In the data rows, the value 128 means zero.
Here are some points, each followed by its number:
[119  72  77 159 163 141 183  94 132 130 136  98 119] 0
[255 151  79  58  86 139   0 127   0   6  68 160 247] 1
[ 82  97 119 133 107  90 136 132 113 170 192 151 144] 2
[ 69 146 162 154  89 170 115 152  86 102 201 122 144] 3
[142 131 119 125 128 123 112 131 118 122 120 130 135] 4
[148 142 159  92 240 109 121  84 159 179 117 118 114] 5
[123 171 160 108 138  84  99 137 183 132 123 144  82] 6
[102 131 158 111 127 146 138 110 105  94 141 129 147] 7
[108 178 191 145 120 149 106 138 117 107 167 145 107] 8
[153 174  85 161  98 108 130 134 178 103 152 132 130] 9
[169 146  83 122 116 127 128 155 116 144  95 127 158] 10
[146 137 133 115 136 136 108 136 127 153 105 136 130] 11
[ 71 184  65 207  54  74  88 128 204 164 173 107  74] 12
[122  49  43 160 156  91 188  64 153  98 135 105 109] 13
[162 141 149 114  43 138 179 166 112 156 102 130 168] 14
[145 133 114 148 127 128 151 117 142 127 130 126 133] 15
[124 156 106 160  96  67 137 107 163 140 149 129 115] 16
[152 136  99 124 119 123 125 142 128 139 108 128 144] 17
[126 100 112 115 143 121 147 117 138 140 123 133 132] 18
[124 129 124 133 122 124 134 129 136 122 133 120 123] 19
Which three points above are nearest to each new point by angle? Their numbers follow each, nearest first.
[158 143 143 118 131 130 116 119 136 155  91 144 105] 11 6 5
[101 126 100 132 185 101  89 130 128 159 196 142 121] 2 5 12
[106 129 143 128 106 133 120 129 100 118 154 132 142] 3 7 8
[123 175 189 135 110 145 109 132 134 115 144 157  91] 8 6 3
[255 114 106  71 142 180 189  64 146  12   0 129 101] 1 15 4
[ 93 116 120 145 125  92 170 105 165  39 197  76  65] 19 13 16
[114 112 122 130 129 121 135 159 138 115 136 147 134] 2 19 3
[167 156 140 102 166 124  88 117 154 147  59 137 126] 11 5 6
[ 95 244 255 161  88 147  90 152 133  83 194 174  73] 8 3 6
[158 192 170 128  30 125 133 185 189 144  75 172 145] 14 9 6
[155 169 143 127  77 115 130 157 159 127  88 156 156] 14 17 10
[144 123 148 128 125 125 147 110 114 104 121 118 134] 7 1 15
[172 102  76 104 144  90 166 106 146 147  95 127 155] 18 17 13
[152 149 123 114 150 113  98 110 140 148  86 141 123] 11 5 4
[ 15   0   0 136 214 255 202 230   0 140 202  66 140] 0 3 18
[124 130 132 110 143 112 135 125 178 128 142 137 101] 6 5 16
[146 135 106 142 123  91 133 107 126 126 144 125 139] 16 15 9
[ 88 148  97 188  84 116 124 134 149 139 165 120  91] 12 16 19
